fut: [ 94 132 150 143 134 136  98 167 165 137 115 132 161 168 102 174 136 139
 157 199 148 135 111  87 128 139  59  72 121 150 129  98 117 127 114 156
 116 158 144 147 183 167 131 176  99 150 134 128 155 156 157  94 120]
Golu: [114  93 176 143 131 118 115 152 134 121 120 127 170 151  51 184 138  92
 135 138 124 178 148  96 134 114 119  59  83 151 159 132 160 101 157 117
 132 119 105 128 200 142 151 160  98 142 133 150 101 116 134 105 204]
pag: [114 122 143 138 114 129 127 155 124 129 130 136 155 153  95 219 151 137
 151 163 151 126 129  99 157 140  71  83 106 113 149 111 157 145 117 165
 120 108 135 157 184 131 137 158  96 135 123 109 110 132 138  93 138]
lipun: [156 167 124 146 130 115 100 183 109 144 125 114 117 113  96 180 147 157
 161 186 156 133 118 126 122 140  90  98 101 135  97  92 135 182 102 153
 126 139 144 167 169 153 148 166  92 138 168 123 148 162 196 114 116]
Kuda: [121 175 125 170 131 127 115 157 117 140 139 168  45  71 134 155 127 120
 142 172 137 129 111 145 127 117  79 128 139 113 137 172 139 198  91 108
 134 154 112 162 151 172 143 178 159 176 158 105 141 180 186 128 135]
Bodor: [ 74  72 112 118  93 148 138 157 135 132 144 136 142 149 114 173 140 118
 129 194 149 104  98  73 135 126 119  79 124 124 137 117 105 115 143 140
 134 152 126 115 150 124 127 158  94 144 123 135 103 110 137  83 126]
vivel: [101  61 104  94  92 141 138 166 124 134 147 139 132 120 134 137 134 130
 121 212 165 105  69  50 118 134 147  94 140 165 114  97  52 123 136 148
 146 197 145  95 127 141 136 168  71 159 150 146 134 117 157  97 112]
megat: [ 97 179  79 157 137 161 123 161 118 141  94  79 134 128  53 127 152 160
 108 204 130 115 108 143  99 112 106  96 109 129  98 111 143 153 138 100
 132 154 130 117 134 134 103 131  76 149 183 181 132  80 209  92 114]
zor: [174 126 100 125 134 115 119 168  94 130 146 143  86  43 115 130 128 146
 101 175 155 144 102 100 110 140 135 142 121 196 111 125  82 190 110 134
 168 203 136 124 140 172 160 170  82 167 216 152 165 143 202 137 137]
gone pag: [126 163 135 137 155 138 157 123 129 151 219  95 153 117 140  96 106 158
 157 149 184 138  93 114 145 143 151 131 109 151 120 165 122 108 127 130
 129 113  99 111 114 135 138 157 110 132  83 124 136 129 155 137] -> [71]
step +1: [157] -> [158]
gone pag: [ 96 114 127 111 117  83 157 130 140 129 113 137 157 138 110 132 129 129
 163 155 106 184 151 138 114 158 120 157 153 165 124 123 219 155 131 145
  95 108 126 143 151 135 109 151  93 138  99 149 135  71 122 137] -> [136]
step +1: [125] -> [126]
gone lipun: [169 186  90 133 140  97 102 138 146 144 109 180 157 124 183 147  92 122
 126 153  92 167 144  96 182 116 196 130 100 167 114 156 135 168 113 135
 114 117 118 123 153 101 148 126 148 166 161 125 139 156 162  98] -> [115]
step +1: [135] -> [136]

pag: [166  82 210 187 118  45  90 166 172  48  83 131 181 168 100  66  71 101
 144]
megat: [207 131 169  97 127  94  96  69 102 197 186 124  96 166 111 141 135 110
 172]
Gasav: [140 102  57 186 143 179  70 184 127 125 174  71 201 129 203 124 137 134
 107]
Golu: [207  65 169  97 127  94  96  69 102 197 186 124  96 166 111 141 135 110
 172]
kub: [ 70 169 146  68 178 122 153 123  88 206 198  64 114  90 108 147 146  61
 198]
zor: [124  76 106 133  75  54  85 100 157 153 109  94  70 141 132 192  45 165
 142]
fut: [195  55 135 132 170  72  57 104 121 107 160  95  62 162 103  51 195 168
  99]
Kuda: [127  85 103  98 205  49 161 182 188 136 199 121  84 109  49 208 143  84
 210]
gone Gasav: [143 134 107 184  70 186 137 125 127 179 174 203 124 129 201 140  57 102] -> [71]
step +1: [188 136] -> [189 137]
step +1: [129 203 124] -> [130 204 125]
gone Gasav: [179 107 186  71 129 201 143 174 124 137  70 184 140 127 203 102 134  57] -> [125]
step +1: [ 82 210 187] -> [ 83 211 188]
gone zor: [ 70 153  54  75  94 106 142  45 132 192 133 157 100 124  85 165 109 141] -> [76]

Pavi: [116 114  42  75 152 150 144 179]
vivel: [149 146 148 214 104 130 116  81]
megat: [125 123 134 138 119 124 101 123]
zor: [149 146 148 214 113 108 130 137]
Gasav: [115 135 177 139 104 127 103 129]
fut: [149 146 148 214 104 130 104  81]
Golu: [123 109  97  89 123 135 123 138]
step +1: [149] -> [150]
gone Golu: [123 109  89 123 123 135  97] -> [138]
gone Pavi: [ 75  42 152 150 144 114 116] -> [179]

Bodor: [122  79 163 163 156 134 122 109 132 129 101  76 145 127 112 120 137 130
 153 159 227  94 143  72  86 140 130 164]
zor: [136  89 148 134 104 139 155 121 106 131 168 140  78 148 106 140 172 135
 144 110 150 104 184 105 125 116 129  72]
vivel: [125  79 162 158 164 133 121 108 130 124  99  80 136 133 116 122 140 136
 153 154 229  97 148  72  79 142 129 160]
kub: [136  89 148 134 104 139 155  98 106 131 168 140  78 148 106 140 172 130
 144 110 150 104 184 175 125 116 129  72]
lipun: [137  84 144 130 107 139 153  95 110 135 167 133  86 154 108 141 172 131
 140 116 152 105 190 174 130 114 131  74]
Golu: [159 146 113 127 123  89 113 140 115 121 100 138 110  71 120 133 132 132
 123 151  93 132 120 136  91 112 142 122]
gone zor: [104 121  89 140 148  78 135 168 110 104 131 129 134 184 172 106 105 148
  72 125 140 116 155 139 144 150 106] -> [136]
gone Golu: [146 122 159  93 112  89 113 127 140 138 123 133 120 132 120 132  91 132
 142 151 121 100 115 113 136 110 123] -> [71]

fut: [127 102  30 121 131 129]
Golu: [127 102  30 121 131 130]
pag: [115 181 169 131 144 132]
zor: [119 102 166 135 118 138]
lipun: [131 103 172 122 161 135]
vivel: [108 138 100 147 164 135]
kub: [126 118 160 133 129 139]
Gasav: [109 134  83 139 113 128]
Kuda: [138 147 128 122 103 123]
megat: [124 126 103 139  95 140]
Bodor: [153 126 142 131 123 139]
Pavi: [144 141 113 136  80 134]
step -1: [172] -> [171]
gone fut: [102 127 129 131  30] -> [121]
step +1: [136] -> [137]

Pavi: [ 94 111 156  26 133  89  94 175]
fut: [150 161  70 194 121 192 162 151]
lipun: [115 193 119  97 109 151  68 151]
Bodor: [ 82 135 159  29 112 103  76 172]
kub: [151  60 182 143 139  87 169  79]
Kuda: [150  92 172  76 140  92 142 130]
Golu: [131 124  83 200 131 158 186 112]
Gasav: [132 115  95 198 150 126 187  88]
megat: [123 190  96 138 101 162  73 180]
zor: [123  93 152  28 152  88 102 169]
vivel: [152  66 181 134 136  88 167  85]
step +1: [ 96 138 101] -> [ 97 139 102]
step -1: [87] -> [86]
gone fut: [121 161 162 151  70 192 194] -> [150]
step +1: [ 82 135 159  29] -> [ 83 136 160  30]
step +1: [ 28 152  88] -> [ 29 153  89]
gone Bodor: [ 82 172 135  29 103 112 159] -> [76]

Kuda: [ 71  80  85 111 170 155 165 146 171 110 102 108 176 126]
Gasav: [121  93 165  84 201 139 161  74 117 120 123 107 139 152]
megat: [169 184 117 178 123 128  84 180 119 152 124 137  75  79]
pag: [ 76 134  55  87 105 165  95  78  99 105 147 118 109 134]
Bodor: [ 80  93 165  84 201 139 161  74 117 120 123 107 139 124]
Pavi: [198 186 170 168 178 128 160 123  89 108 147 141 123 127]
Golu: [198 186 170 168 178 128 160 123  89 108 147 138 134 144]
step -1: [105 147 118 109] -> [104 146 117 108]
step +1: [168 178 128] -> [169 179 129]
step -1: [201 139 161  74] -> [200 138 160  73]
gone Gasav: [201 139 161 139  74 165  84 123 121  93 107 117 152] -> [120]

fut: [ 43 175 144 151 172 169 148 150  51  46 170  62]
vivel: [ 43 175  49 151 168 169 148 150  51  46 170  62]
Bodor: [ 58 170  60 145 167 164 142 148  67  61 164  78]
gone vivel: [ 46 170 169  43 151  62  51 150 175  49 148] -> [168]
gone vivel: [ 46  43 168  51 148 175 151  62  49 170 150] -> [169]

Kuda: [115 135 195 103 113 110 127 184 157 146 165  86 139  95 121  83  41]
kub: [ 83  91 119  72  91 133  88 199 185 227 185  59 212  79  94  61  81]
pag: [170 167 154 179 162 171 168 156  78  32  80 186  45 170 160 184 155]
step -1: [227 185  59] -> [226 184  58]
gone kub: [ 72 119  91  88 185 227  59  91  83  81 133 185 199  61 212  94] -> [79]
step -1: [168 156] -> [167 155]
step +1: [78 32 80] -> [79 33 81]
gone pag: [160 171 170  80 167  32 156  78 186 184 168 179  45 162 170 154] -> [155]

pag: [ 70 119 108 155 229 112 106  87  51 125 103 209 132 153]
fut: [128 238 113 148 135 221 136 116  84  73 131 206 155 209]
megat: [ 18  66  97 156 220  67 190 130 169 108 187 130 106 122]
lipun: [162 173 131 100  99 208 179 183 225  41 206  51 125  72]
Gasav: [ 70 119 108 155 229 112 106  87  51 125 103 209 132 168]
gone fut: [238 131  84 221 128 116 155 135  73 148 209 113 206] -> [136]
gone megat: [187  66 156 108 130 106 169 220  97 122  18 190 130] -> [67]
gone megat: [156  97 130 190 122  18  67 106 169 220 108 130 187] -> [66]

